[7997 1512 3817 6983] value 3817
[ 38  68 201   2 204 163 150] value 201
[477  20 386 594 835 638] value 386
[ 16 -20  32 -35] value 32
[25 31 39 44 96 12] value 39
[767 355 666  69] value 666
---
[[ 19.8 -70.6  45.1 -47.9  -0.2 -42.5]
 [ 10.0  -7.3  -7.0  -5.3 -12.1 -22.5]
 [-17.5  -9.6  24.3  14.1  -9.1  12.8]] -> 19.8

[[ 28.7  27.1  53.3   3.1]
 [-72.2  62.4 -58.2 -31.4]
 [ 58.9 -70.3  44.5  55.5]] -> 28.7

[[ 66.8  59.6 -17.7 -20.5 -29.8]
 [ 33.4  51.6   6.0  19.8  -6.4]
 [  9.9  25.7  33.3  14.0 -39.0]] -> 66.8

[[-22.6   6.4 -38.3   5.9  -3.7]
 [ 54.1  24.7  67.6  12.3 -10.5]
 [ 14.0 -53.3  53.0 -36.1  26.1]] -> -22.6

[[ 30.4 -59.7 -30.6 -24.3  -4.5   5.1  57.8]
 [ 35.6  -4.8 -62.5  16.6  11.3 -11.3  12.4]
 [ -7.2   2.7  42.4  16.1 -26.5 -22.0 -33.7]] -> 30.4

[[ 86.9  -2.2  16.7 -27.2 -37.0  22.6]
 [ -5.4 -42.5 -48.2  74.7 -12.1  26.0]
 [ 33.4  57.7   7.2 -40.6  42.8  -5.1]] -> 86.9

[[ 21.4 -75.3 -78.3  21.1 -48.2]
 [-34.3 -48.6  13.0  27.5  14.2]
 [ 78.3  41.5  42.1  38.3 -39.1]] -> 21.4
---
[[ 11.9 -27.8 -15.0 -26.1 -16.5]
 [ -4.1  35.0   7.6  77.6  18.5]] Answer: 18.5

[[ 26.3  42.4 -47.1  79.4]
 [ 26.3  42.4 -47.1  79.4]
 [ 58.6  33.3 -18.8  54.0]] Answer: 79.4

[[-82.0  -5.5 -17.3   0.1]
 [-35.5   6.3 -20.8  45.5]] Answer: 45.5

[[ 21.3   5.1  20.2  51.9  87.4  -3.1 -28.8]
 [ 24.2  33.8   8.1 -65.9 -29.6  30.8 -35.5]
 [ 55.3 -72.4  36.5  13.1   6.6   2.7  30.9]] Answer: -35.5

[[-17.7  11.5 -22.8  48.3  66.0  18.4   6.2]
 [ -1.3   6.6  -1.3   5.1  19.5 -72.0   2.7]
 [ 14.9  27.0  20.8 -48.0 -64.0   0.0  11.7]] Answer: 2.7

[[-16.9 -36.9  30.7  22.7  41.0]
 [  3.8 -27.6  -6.4 -75.8 -14.4]
 [  3.3  29.7  -1.7  49.0   0.6]] Answer: -14.4

[[ 25.4 -18.1 -35.4   9.8]
 [ 72.5 -37.8 -28.9   0.4]] Answer: 0.4

[[ 11.7   4.9  57.3  35.9  -6.4   0.2 -75.1]
 [ 45.9  -8.5 -65.3 -23.1 -11.7   5.6  46.9]
 [ 30.6  -1.3   1.6  12.1 -41.3  37.6 -21.4]] Answer: 46.9
---
Q: [0.013, -0.048, 0.013, 0.136, -0.109]
A: 0.013, -0.109
Q: [35.7, 118.4, -165.3, 92.5]
A: 35.7, 92.5
Q: [[-1.09, 0.43, -1.74, -1.46], [1.51, -1.83, -0.72, 1.11], [0.21, -1.58, -0.84, 0.40]]
A: -1.09, 0.40
Q: [1.24, -0.71, -0.50, -1.52, -1.91, -0.63, 1.91]
A: 1.24, 1.91
Q: [-12.748, 5.835, 11.744, -3.209]
A: -12.748, -3.209
Q: [-16.7, 4.5, -10.7, 5.0, 14.3]
A: -16.7, 14.3
Q: [-0.067, -0.087, 0.115, 0.103, -0.113]
A: -0.067, -0.113
Q: [[15.78, 34.57, -14.49, 103.94, 41.15, 1.00, 55.80], [130.28, -12.68, 128.22, 30.37, -143.98, 133.74, 108.40]]
A: 15.78, 108.40
Q: [[-2.7, -13.2, 11.7, 19.6, -5.7, 9.7, -0.7], [-10.0, 2.1, -6.1, 4.7, 13.3, -1.4, -5.2]]
A: -2.7, -5.2
Q: [-66.01, 87.72, -12.65, -156.32, -120.06, 143.18, 147.00]
A: -66.01, 147.00
---
[[-12.506, -1.035, -3.524, -10.795, -7.768],
 [-2.193, 2.606, -16.418, 16.683, -17.678],
 [-0.699, -14.533, 12.094, -11.921, 3.995]] >> -7.768

[-1.274, -0.776, -0.724, 0.572, -1.928, 1.586, -0.104] >> -0.104

[-1.8, 0.9, 0.5, 1.0, 0.7, 0.9] >> 0.9

[174.8, 45.7, -154.2, 0.3, 8.8] >> 8.8

[[-16.84, 152.70, -76.44, 137.05, 153.73, -45.13],
 [-33.42, -87.90, -75.22, -152.55, -210.94, -6.56]] >> -45.13

[0.13, -0.05, -0.02, -0.17, 0.15, -0.06] >> -0.06

[[0.155, 0.681, -0.616, -0.483, 0.268, -1.733, 0.469],
 [-0.858, 1.535, 1.839, -0.568, -0.010, 0.910, -0.833]] >> 0.469
---
[[4825 6870 5794 4388 2539 5842 6793 5685 5929 5981]
 [5847 4274 5031 5700 5725 6667 5067 4898 5396 5051]
 [6019 3538 5429 5560 5928 4502 5769 4350 4791 6648]
 [8014 4728 4914 5684 2263 5304 6609 3757 3690 4297]
 [1460 7062 4849 5371 8583 5070 5329 5392 6205 2995]
 [8129 5587 5263 5183 2345 4761 4578 5757 4330 7505]]: 4330

[[-16   8  12  -7  -1 -13  -7]
 [  7  15  -3  -8  -4 -26  -9]
 [-10  -6  -9   0  -6  -6  -7]
 [  7 -14 -17   1   3 -10 -22]
 [  7  -7  -6  -4   4  -4 -11]
 [  3   2  -5 -12 -19  -2  17]
 [ -3 -16  17  -8 -28  -7  10]
 [ -6  -8 -25  -2  -3   1  -7]
 [-16  -6  26  -7  -3  -4  -4]
 [  7 -32   0  -1 -19 -11 -10]
 [-17 -13 -12  -2 -16  -2   2]
 [-12  -8   0  -5   8   2 -13]]: 2

[[ 11 -28 -35   2  16 -17 -38  -9  18]
 [ 12 -42 -39  17  24 -30 -48   3  30]
 [-15 -30  18 -23 -23  18 -31 -14  14]
 [-49 -32  -5  19  31  25   4 -23 -45]
 [-21  12   5 -30 -30   5  12 -22 -35]
 [  8 -27 -49 -40  -8  22  27   3 -32]
 [ 14  14 -13 -37 -29   0  18   3 -28]
 [  9 -21 -30   1  10 -20 -30   0  10]
 [  2 -18 -33 -37 -29 -10   8  17  13]]: 17

[[48 58 60 63 80 61 59 87 76 53]
 [64 71 50 89 78 52 58 77 42 55]
 [65 71 64 90 61 51 52 69 42 62]
 [70 68 53 79 49 50 54 44 25 74]
 [74 73 60 90 48 47 50 50 24 23]
 [50 40 51 23 47 64 62 39 74 38]
 [46 39 48 31 68 66 65 60 81 57]
 [46 50 61 43 72 64 61 74 84 73]
 [55 44 61 24 31 61 56 28 65 58]
 [71 70 53 85 53 49 53 49 23 47]
 [49 40 51 19 50 64 62 41 74 58]]: 74

[[4549 4682 5172 5506 4659 6641 4740 4004 5096 5598 4030 7861 3807]
 [3981 4928 4040 4644 5555 6994 4738 4110 5448 5201 4661 8224 4056]
 [4871 3022 4458 4573 5513 3434 5380 5681 6267 3832 8802 2790 7573]
 [5020 4869 4402 4932 5160 6671 4997 4755 5808 4738 3854 7437 3564]
 [3445 4993 3277 4495 5344 5716 5114 3905 5371 4435 4821 6146 4084]
 [4259 4089 3167 5148 5991 5128 5255 4831 5086 4848 4794 6735 4230]
 [4348 4646 4022 5472 5102 6295 4913 4893 4967 5352 3932 7704 4019]
 [3813 3830 4157 4728 3981 5796 5356 3746 6325 3312 3350 2686 4730]]: 2686

[[56 37  8 57 80 30]
 [56 35 14 54 84 33]
 [52 37 45 41 39 41]
 [47 36 47 41 40 37]
 [30 32 50 35 43 34]
 [49 36 47 41 43 41]
 [60 34  7 55 83 32]]: 83
---
  3  -14   -3    9   40
 34   10   -1  -29   17
 -6   -5   23  -22    6
=> -5

60  72  30   5  77 => 72

79  64   3  56  64
49  57  24  58  58
=> 57

5  4  4  4  6
5  5  4  7  2
=> 5

 31   12   -4   -5   36
 41   43  -33  -20   38
 27  -32  -32  -40   19
=> -32

181  209  190   14   58 => 209

4  6  3  8  2 => 6
